Turns, then the turns between two rows, first turn first; the first pair answered:
C:
[ 14   7   3   5  -2   4  -9  18 -15 -11  -7   4 -20   7   8  15   7  -2
   1   6   2 -10   7  -4  -8 -21  -6  -7  -9  -5   3   5   4  14 -14 -33
  -4   1  27   7  27  10 -17   3  11   2  20] |-> [ 17   7  -6   8  -5   7   0  18 -12  -7  -3   4 -23   2   9  16  17  -3
   7   2   6  -8   7 -12  -6 -23   0  -2 -14   1   0  -2   5  14  -3 -33
  -6   7  14   7  19   0 -13   7  17   3  20]
[-19 -23   9  -4 -29 -14  12   6   2  -3  -1  -7  -3   4   2 -19 -13 -20
  16   8 -13   4   8 -45 -19   5   4   9 -20  -1   4 -11  15   8   8  11
 -16 -11  14 -29 -28 -28   0  12   0  16  20] |-> [-20 -22   7 -11 -23 -16   9   2  -2   0   5  -8  -2   3   3 -25 -18 -22
   8   4 -23   4   9 -39 -14   9   7   4 -21   3   4  -6  17   5  10  14
 -11 -16  20 -32 -27 -26   3   9   1  21  11]
[ -4   4  -5  -3   0  -9   6 -11   3  -9 -11   0  -6  16   9  -8   5   0
   2   0   0   5   0   2 -18   6 -13  10  10  10  -3  -6   8   4   8 -16
   3  15 -19  -8  -3  10   1  -9 -15   2   6] |-> [ -6   4  -8  -4   0  -8   6 -10   3  -6  -7  -1 -10  15  12 -10   5   0
   1  -4  -2   5  -1   1 -15   7  -9  11   9   9  -4  -7   8   4  12 -14
   6  15 -22  -7  -4   8   2  -9 -14   1   2]
V:
[  1   2 -25   3  -6  -6  15   5   1   4  11   1   0   2 -10   9  13 -11
  17  -3  11 -13   6 -10 -16 -10  10  15 -13  17  -1 -17  -3   4   1  -5
  11  23 -41 -12   2 -21  -3   3   8   6   2] |-> [  2   0 -25  -3  -9   1  13   5  -4  13  22  -1  -7  -7  -2   1  13 -13
  12  -8   4 -16   8 -11  -3 -13  15  10 -13  17  -4 -12   3  -3  12  -2
  11  17 -35 -13  -5 -19   3   2  19  11  -4]
[ -9  11  14  20  12  26   8  15 -11 -15 -35  -4   9  24   4 -13  20   4
 -23   0  -3   5  -8  -1 -20   1 -35  -1  11  -7   4  14  18  12 -38   1
  -5  -8  16   7 -12  23 -16  -2   8  11  38] |-> [-25  26   2   4  36  13   4   9 -10 -11 -24  -2  13  31  -7 -13  15   1
 -36  -4 -17   2  -5  11 -28  10 -31   0  11  15   0  20  17   9 -27   3
  21  -4   9  -8  -5  10 -14  -6   1  17  23]
[  0   3 -19   7  -1   7   5   3  -4  15  20 -17  -6  -2   6  -5  12  -4
   8 -12   9   8  10   2 -10  -1  -4   8 -15  11 -13  -6  19 -10  20   1
   6  -1 -15  10 -17  -8  18   4  18  12  -7] |-> [  7  -2 -14  19 -14  10  11   5  -1   9   7 -13  -4  -1  10   2  15   0
  18  -6  22  11   6  -3 -11  -6  -9   9 -11  -2 -11  -9  18  -6   8  -1
  -9   0 -14  18 -20  -2  12   7  16   7   4]
N:
[-19  -4  18  -2   9   6 -17   3  -6   0 -10  11  19  -9 -17 -26 -17  13
  -6   7 -16  17   3  26  19  -1 -16 -16  -9 -11   6  15  10   1 -28  -9
   3 -30  40  -1   7  25  -2  -5  -4 -14  -8] |-> [-18   1   3  -8  10   9 -14   5  -7  14  12  11   5 -22 -12 -33 -14  10
 -10  -5 -26  16   8  21  30  -6  -4 -20 -17   2   1  13  15  -5  -6  -6
   6 -29  36  -3  -2  12  11  -3  19  -9 -18]
[ -1 -13  32  29  13   1 -23   2  10 -20 -35  -2   6  18  -1   6 -13   5
   8  15   2   1  -9  19  -9  -6 -26  -7  15 -13   7  15   3   0 -32   2
  -3  -2  29  -1  18  30 -19 -17 -18  -2   6] |-> [ -7 -12  26  11  18   8 -31   0   1  -7 -13  -2  -2   3   4 -14 -23   2
  -9   2 -21  -5   0  30   9  -7 -19 -20  10  -4   5  27   9  -6 -12   7
   3 -13  46  -3  14  34  -5 -21  -3   5 -13]
[  9  -4   0  16  13  18  25   2   8   6 -14 -21 -26   1   2  23  26 -19
  24  18  28  30   6  -1 -19  16  -4  15  17   2   0 -11 -10  10   6  -9
 -16 -12  -1  20   0   3   3  27  -6  24   6] |-> [  6  -5  11  16  12  17  18   1   5  -1 -26 -17 -19   7  -1  20  17 -15
  19  23  24  28   4  10 -21  19 -10  10  23  -5   4  -2 -13  11  -9 -10
 -16 -20  12  18   6  17  -1  24 -16  22   6]
[ -6  -2  14   9  -8  -8   4 -12   3   6  -3  -4  16   1  -7  -8  -1  -9
  -3   6 -11  -6  -2   1   4  -6 -11  -1  -7   7 -10  -6 -12  -4  -4   6
   1 -13  14 -11  12  26 -13  -8  -8  -1   8] |-> [ -6  -2  12   5  -6  -6   3 -12   3  12   6  -7  13  -4  -4 -12  -2 -10
  -6   2 -19  -9   0   1  11  -6  -9  -3 -11  11 -13  -5 -10  -5   5   8
   2 -16  15 -12   9  23  -8  -7   0   4   2]
L:
[ -3   8 -14 -10   8  -2   3   2   6  -6   7  -1  -3  -6  -4  10  -2  -5
  -1  -7  -1   8  11  -3   1   4   8   1   0  12  -4  -9   0  -1   6   2
   4   4  -9  -1   0  -9   4   0   2   2  -1] |-> [ -7   4   0 -15   9  -2  -7   2  -1 -11  -2   1   3  -3  -5   4 -12  -2
  -8  -4  -9   5   8   5   6   8   0  -6   6   2  -2   0   0   0  -5   0
   2  -6  11  -1   1   9   0  -4  -5   0   1]
[ -5   6 -12  -7   7  -5  -7   1  -6   6  19   4  -2  10   0   5   2   7
 -12  -5  -1  -5  -4   2  10 -15 -13   3 -11  11  -2  -7   4   0  18  -2
   4   6  -1   1  11   3  -1  -2 -11   2   6] |-> [ -4  -2  -3  -2   5  -4 -10   0  -7   1   8   7   2  15   4   3  -3  10
 -13   1   2  -5  -6   5  11 -13 -20   0  -7   2   1  -1   5   2   5  -3
  -1   2  11   5  15  16  -6  -1 -15  -1   9]
[ 19 -12  12  21 -33   0   0  -6  -1  12 -41   0 -32   8  14   7   4   6
   3  20  20 -35   1 -27  -4  18 -37  -7  17  -5   7  34   4  37  -1 -21
 -13   8  -3  24   3  10 -23  -5   2   7  13] |-> [ 14   7 -21  12 -15  -5  11  -7   6  29  -5  -8 -45  -1  12   7  16   0
  -1   6   8 -34  11 -35  -7  18 -15   2   5  30  -2  25   6  36  36 -20
   9  19 -34  12  -2 -26  -6   2  17  20  -7]
Then:
(two turns a pair)
[ 11  18 -14   5 -16 -10  28   7  15  18  27 -12 -12 -12   0  11   2  -4
  15 -19  -3  -4   1 -26  -2  -1  28  16 -21  13 -14 -12   7   0  20 -11
  -9  23 -16  15   2 -36  16   1  21  -2  -1] |-> [ 17  10   9  24 -28 -15  28   7  17  -2  -6 -10   4   5  -6  24   2   3
  29  -2  21  -1 -12 -27 -15   0  12  21 -10 -10  -8 -14   0   9 -15 -17
 -21  24 -14  21  10 -18  -7   1  -2 -16  20]	V then N
[ -1  -6  10  -1 -40  12  26  17  15  12  32 -13 -23 -13  11 -19  -1  20
 -14  -5   3 -33 -12   8  17  39  20  15 -12  -4 -12  -4  -6 -10 -21   3
  -9  10  23  -4 -33 -34   0  20  -9  11   6] |-> [-10   5   0  -7 -20   1  28  11  18  10  36 -13 -17  -2   5 -12   2  20
 -16  -6  -3 -32 -12  14   4  43  22  19 -12  12 -14  -6  -8 -10 -16   3
   9  17   9 -12 -25 -45   0  20 -17  14  -2]	V then L
[  6  -8 -17  18  -7  30  17  11 -32  -1  17   5  13   5   1   3   2  30
  17  -4  17  11   5 -11   2   9   8  20  -5   7 -17 -25   2  20  20 -33
   2   1 -20  16 -11 -15  -1  21  17  -2  17] |-> [ -8   2 -20   3  19  16  11   1 -30  -8  12   5  28  23 -12  10  -6  30
   6   3   6  10   3   9 -16  21   7  23   3  19 -17 -18  -2  19  15 -32
  26   3 -26   2   4 -19  -5  19  -2   3   9]	N then V
[ -8   3   9  -8  15  -9  -7  -9  -7  -2  -5   2   5  14 -12  -2 -13  -4
 -19   6  -7  -5  -1  24   2  10  -2 -13   7   0   0  15  -4   6  -8  -4
   8 -13  17  -8  11  16  -3  -7 -15   8  -8] |-> [ 17 -11  14  20 -20  10   9   1  -1  -3 -11   5  -6   1   3   7   6  -2
   8   6  25   1  -4  -5   7  -3  -1  -1  -1 -16   0  -4   1  12 -10  -9
 -23  -5   3   7  -4  14  -7   5  -1  -2  14]	V then L
[ 10  11 -23 -16  13  -1  11  -2   3   9  35   4  -5  49 -16  23  10  -3
 -15   0  17  -4  -5  28  15   1  17  34  19  17  -8  17 -16  25  24  16
  46   3 -39 -34   7 -15   7  13 -21  19  18] |-> [  9   7 -11 -13  14  -4   8  -6   2  -3  17   5   4  60 -16  27   3   2
 -14  10  21  -2  -9  34   8   3   8  33  23   7  -4  20 -18  29   7  14
  43   2 -31 -35  14  -1  -4   9 -37  14  23]	N then N
[  6  -1 -26   7  -9   9   4 -11  10  16  23 -12 -19 -18   1 -13   4  -7
   4 -24   5  -5 -18 -33  -1  16  12   8 -25  11  -3  -4   5  -9   8   1
  -8 -20  -9  -2  -4  19   8  -2  17  -5  -4] |-> [  9  -6  -7  20 -16   3   2 -11  12  -2  -7  -9  -3  -2  -3   0   2   0
  11  -9  23  -2 -28 -30 -13  18  -2  11 -15  -7   3  -3  -3  -4 -25  -2
 -17 -17  -8   3   4  31 -13  -5  -3 -17  13]	V then N
[  7 -10  12   9 -11  -1  -3   2  -4  -7 -14   1  10  10   1   7   1   5
   2   3   9   1  -4  -1   5  -7  -6  -1   7 -13   2   0  -4   6  -7   0
  -5   0   5   6   5  11  -7  -4  -9 -10   3] |-> [ -7  -2   2  -5  10  -9 -10  -4  -7  -5   1  -1  12  14  -6   5  -6   1
 -11  -1  -8  -1   0  12   4  -2   0  -4   6   6  -1   3  -4   3   4   3
  15   1   5  -5  11   3   0  -9 -10   0 -11]	V then N
[ -5  15 -14 -14  11   2 -14   9   5  31  23   7  -2   8  -4 -13   1   6
 -12  -8 -16   1  10  13  18  20  17 -14 -12  17   7  10   7 -10   5  20
  28   2  -1  -1   6  -3   4  -9  23   4   2] |-> [ 12   2  -4   6 -17  17  -5  15   5  34  17   7 -13  -6   8 -12   9   6
   3  -8   3   3   8  -3  29   6  16 -13 -17  -3  10   2  13  -6   1  17
   1   0   4  15  -4   4   2  -4  33  -2  18]	V then L
[-13  13 -10  -2   9 -11   6 -13   6   3   3  -2   2  11 -13   7   9  -4
  -7 -10   6  -3   5   7 -15   7   8   8   2  13   0   9  -1   1   5  -1
  26  13 -26  -9   4  -8 -11  -6  -3  -2  -6] |-> [  0   4 -13   9  -9   1  15  -4   6  13  13  -4 -15  -4  -2   2  17  -7
   2 -18  10  -3   9  -8   0  -4  13  10  -7   8   0   3   6  -2  17   0
  11  14 -29  -3  -9 -12  -2  -1  15  -5  -3]	V then N
[ -2  -4  -9  -7   8  -1 -11  -5  -8 -17   2   7  13   4   8 -10  -8  -2
  -6 -13  -2   1   0   7 -13  17  -3  -2   9   4  11   9  -5  -4   7   5
  22   6   0   4   5  -2   0  -8  11   0  -7] |-> [  6 -14   2   5 -10   7  -6   2  -7 -19  -7   9   9  -1  15  -8  -5   2
   5  -8  11   3  -1  -3  -7  10  -8  -1   7 -11  17   6   0  -1  -2   1
   5   4   5  16   1   8  -3  -7  13  -7   6]	V then V
[-26 -17   2   2  18   0  11   8  12   3 -10  -2  15   8   9  -9   0   0
 -14  12  -2  -1  10   8 -22   3  -3   7   7  17 -29 -16   8   7   5   1
  27   1 -10   1  -7 -10   9  -3   3  15 -12] |-> [-12 -33  12  16 -11  14  15  13   9   6 -17  -2   6  -3  21 -12   4   1
  -2  13   9   0  11  -7  -7  -8  -5   5   3  -4 -25 -17  13   9   0   2
  -1  -5   0  16 -19   3  10  -1  15   8   0]	V then V
[ 16  -5   5  19 -18  15   7  10  -5   7   3   0   0   1  13 -10  -7 -11
   6   4  10   2   2 -22 -10  -1   9  -2 -10 -12  -5  -4   5  13   7  -6
 -19   6  -8  22   0   7   3   9   5  -9  12] |-> [ -5  14 -13  -2  15   1   0  -1  -5   7  14  -2   9  11  -1  -6 -12 -13
  -9   2  -7   2   3  -5 -22  14  15  -1  -7  17 -10  -1   1   9  21  -4
  14  12 -21   5  11  -8   7   5  -6  -2  -9]	V then V
[-31  25  -2 -42  20  -5 -33 -11  -8 -14   3  12   9   5  -4 -18 -34  -5
 -24  -7 -37 -21   8  20   5  14  -7 -13  26  12   9  19  -7  -6   1   8
  24 -11  27 -15  25  11   9 -24  -2   1 -24] |-> [ -2  27 -34   5 -13   2  15   1  19 -10   7   4  -6  -8   4  21  16  -9
  30 -11  20  -4   2 -36 -20  -4  11  32   7  23   0 -32  -9   7  20   2
   4  31 -54   3   3 -38   3   2  18  -7   3]	L then L
[ -7 -21   6 -10   5   1  -3  10   0 -15 -13   8 -11   4  -9  -9  -3  -3
  -1   4 -11  -9   1   5  11   4 -10 -12  -3  -8  11  11  -3 -20 -14   6
   7  -3  24   2  12  16   9  -9   3  10  -3] |-> [-10 -13   1  -8  14 -10   3   6   7 -23 -18   7  -3  13 -16   3   2  -2
   2  10  -4  -4  -3   6  -6   7  -9  -2   0   3  10   5  -8 -19 -18   7
  17   7   4  -2  19   5   1  -6  -8   9   2]	C then V
[-35   8  16   5 -17  -7 -14   0  -6  13  34  18 -37   8  -2   7  11  -3
  28   4  -8   4 -23   9   5   1   8  22  12 -30  -6 -12   4   6 -21  10
 -14 -12  19  13  27   8  -4 -10   9   2   7] |-> [-32  11  10  10 -18  -9  -8  -1  -1  12  35  17 -36   7  -3  15  18  -3
  37   4  -4   7 -22   2  -2   2  12  31  10 -24  -7 -21   0   8 -18  10
 -14  -3   3  14  24  -1  -6  -7   9   1   8]	L then N
[ 18   2  -4 -14 -27  -4  19   9  -5   2  -8   8 -24  -9  -2   7  -9   9
 -25 -13 -26  16  14 -14 -16  12 -18 -13 -30  -9   5  21  -3  17  -5   0
 -29  -5  23  19  -4  36  20 -13   4   0  18] |-> [ 16  11 -23 -22 -16  -5  25   7  -2  13  10   2 -31 -15  -2   4  -6   3
 -31 -22 -34  16  16 -17 -16  14  -7 -12 -35   8   2  17   0  15  13   1
 -19   1   7  11  -9  17  29 -11   9   5   6]	L then L
[  5 -23 -16   9   3  -9   3  14   7  -8  12   3  -8 -21  16  17  13   1
  27 -18  -4   7   4  -5   0 -12  12   3   1  -3   5 -21  -9  -2   0 -17
 -33  10 -30 -42   5   3  10  -9  20  25 -13] |-> [ 10 -33  -7  11  -6  -2  -3  16   4  -9   6   5 -10 -24  23  11  10   1
  26 -16  -3   4   4  -3   8 -13   6  -3   5 -15  10 -16  -6  -1  -6 -18
 -43   1 -13 -39   4  16  10  -9  22  25 -11]	C then V
[  4  -1  12  13  -9 -10   7   2   5 -15 -16   1   7  10  -3  13   0   3
   6   8  19   9  -3   4 -19   5  -8   1  12  -3   1   2  -6  10 -19  -4
  -7   0  -7  -2   6   6 -14   5 -10 -10  12] |-> [ -3  10  -2   8   5 -16  10  -2   6 -12  -5  -1   6  11  -9  16   0  -1
   3   5  13  10  -4   5 -27   9   0   5  10  14  -4  -5  -9   9  -6  -2
  10   8 -23  -7   7 -10  -9   6  -9  -3   5]	L then N
[ -7   7  -3  -1  11 -12   1 -12  13  -1   5  -1   7  -7 -19  23  31   1
  -9 -17   6 -19   6  19 -13  13   6  12  -5  19  10  -1  -7   1  14 -17
  17   0 -12   4   3 -13  -5  10  -5   1  -5] |-> [ -8   6   4   0  13 -13  -5 -12  13  -7  -6   2  15   1 -20  22  25   3
 -10 -11   8 -16   4  25 -14  14  -1   9   4  12  13   3 -11   5   3 -18
  15  -3  -4   4  11  -5 -11   7 -14  -2  -2]	N then N
[-14   0   6 -17  12  -7 -10  -1  -1  -1  -8   4   4   7  -8  -9 -16  10
  -6   5 -13  -2   3  19   1   4  -4 -15  -2  -1  -2  13  -6  -2 -11   5
  11  -7  25  -7   2  25   1 -11  -6  -2  -5] |-> [-13   7 -10 -10  21 -18   4  -1   8  -3  -8  -1   7  14 -16  13  -2  11
   6   7   2   3  -2  11 -20   5  -2   4  -4  12  -6  -1 -12   4  -5   3
  20  12 -13  -9   4  -2  -4  -4 -13  -4  -1]	L then V
